(in the rows, 128 means zero)
Each path below is one point turned by a fixed rotation once a step. After each direction that follows a path, write how fast that rotation turns it, in degrees per step (0 if it stays still).
Each turn is a multiple of 5 degrees from 10 to 175, or 0.
Each row of a path follows its step; steps can be skipped.

step 0: [122 126 126 130 125 133 118 111 127 133 120 125 122 124 120 126 137 129
 135 130 132 138 130 131 129 128 128 124 119 132 127 126 122 125 131 125
 136 130 131 135 133 117 125 121 125 125 134 133 122 132 123 123 127 129
 136 133 138 126 123]
step 1: [133 127 130 135 128 127 111 127 137 130 126 124 127 127 125 130 129 131
 126 126 128 136 130 133 139 125 131 127 124 134 119 122 124 130 136 129
 131 126 137 134 132 120 127 120 124 127 135 130 123 125 125 120 123 142
 132 137 132 120 132]
step 2: [135 133 120 137 134 133 125 124 131 129 129 129 123 131 126 138 136 131
 122 128 140 134 132 134 129 124 133 135 135 130 121 125 129 131 130 127
 127 130 138 127 132 131 123 120 127 125 128 128 125 113 126 127 128 138
 136 139 132 124 127]
step 3: [130 138 124 131 129 135 126 124 125 129 124 132 118 132 121 131 128 124
 129 126 134 132 125 132 135 120 139 127 134 131 133 131 122 119 127 129
 127 129 128 130 125 134 125 124 127 116 129 133 122 116 135 120 130 134
 133 137 132 134 119]
step 4: [120 134 133 136 127 130 120 121 134 124 121 130 127 133 123 122 126 124
 133 130 136 131 127 130 130 119 142 127 134 131 130 139 124 124 125 130
 131 130 133 133 133 124 123 127 127 127 122 129 115 122 127 114 122 126
 132 127 132 135 133]
step 5: [117 128 121 136 129 133 117 121 128 127 124 128 128 134 125 128 126 129
 132 132 131 134 133 127 129 117 134 129 128 138 127 128 126 137 131 120
 133 118 132 127 136 121 118 128 133 120 127 123 122 125 124 119 128 136
 124 124 126 136 137]
step 7: [129 134 133 131 126 133 121 118 130 135 118 133 121 129 129 124 134 133
 128 133 127 131 130 134 130 125 120 126 126 134 133 122 124 119 135 121
 127 122 133 129 128 121 125 112 126 129 129 133 118 126 127 124 123 133
 138 132 133 122 124]
step 9: [129 132 128 136 130 132 127 120 131 127 135 125 121 133 127 134 133 128
 129 118 133 137 132 133 131 125 134 132 133 134 135 129 125 139 126 125
 119 127 138 124 124 126 124 127 125 122 123 121 124 109 134 122 123 132
 132 132 129 131 125]
step 10: [123 123 127 130 121 130 127 122 122 131 125 131 113 133 123 124 124 126
 132 124 133 134 129 128 124 123 139 133 127 135 136 133 126 125 124 124
 123 130 131 130 128 126 122 130 132 120 132 128 119 115 129 127 121 130
 138 134 136 140 124]
step 11: [125 128 129 135 126 124 118 125 132 121 120 135 131 126 131 115 123 134
 136 134 131 133 136 123 128 119 136 127 127 135 131 134 126 130 128 122
 128 124 136 134 127 119 128 126 129 123 133 128 115 126 128 124 120 131
 134 132 133 140 126]
step 12: [121 127 127 134 130 130 123 126 127 123 128 130 132 123 126 130 135 137
 135 132 126 139 136 124 130 117 126 127 126 135 120 124 131 133 127 121
 129 120 139 128 133 120 116 127 127 120 128 130 118 126 122 128 133 134
 136 122 137 133 130]
step 13: [124 133 124 133 130 134 121 129 128 134 131 128 124 126 123 126 130 134
 131 122 127 141 133 128 133 120 113 133 122 137 126 126 127 128 128 123
 120 129 128 132 125 134 124 119 120 117 129 130 118 124 124 124 127 136
 139 127 130 123 124]
Directions:
[130 127 129 128 128 129 132 129 127 125 127 130 129 126 128 128 128 126
 127 129 127 128 127 128 127 128 128 128 127 129 128 129 124 129 125 127
 129 128 128 128 128 129 129 127 129 127 128 128 130 129 129 129 127 126
 125 127 127 124 130]	0
[129 128 129 130 127 130 128 128 128 129 129 128 128 128 128 129 128 127
 128 129 130 129 126 129 129 131 132 128 128 127 130 132 127 125 126 128
 125 126 129 127 127 130 129 130 126 128 127 125 130 126 128 128 129 130
 127 127 128 129 129]	60
[126 127 131 126 125 127 129 128 130 130 127 127 126 129 128 125 128 130
 128 128 127 128 128 129 129 127 129 129 128 129 129 128 126 126 129 128
 126 131 127 129 130 129 130 129 130 128 128 130 129 129 128 126 127 129
 131 127 128 125 128]	110
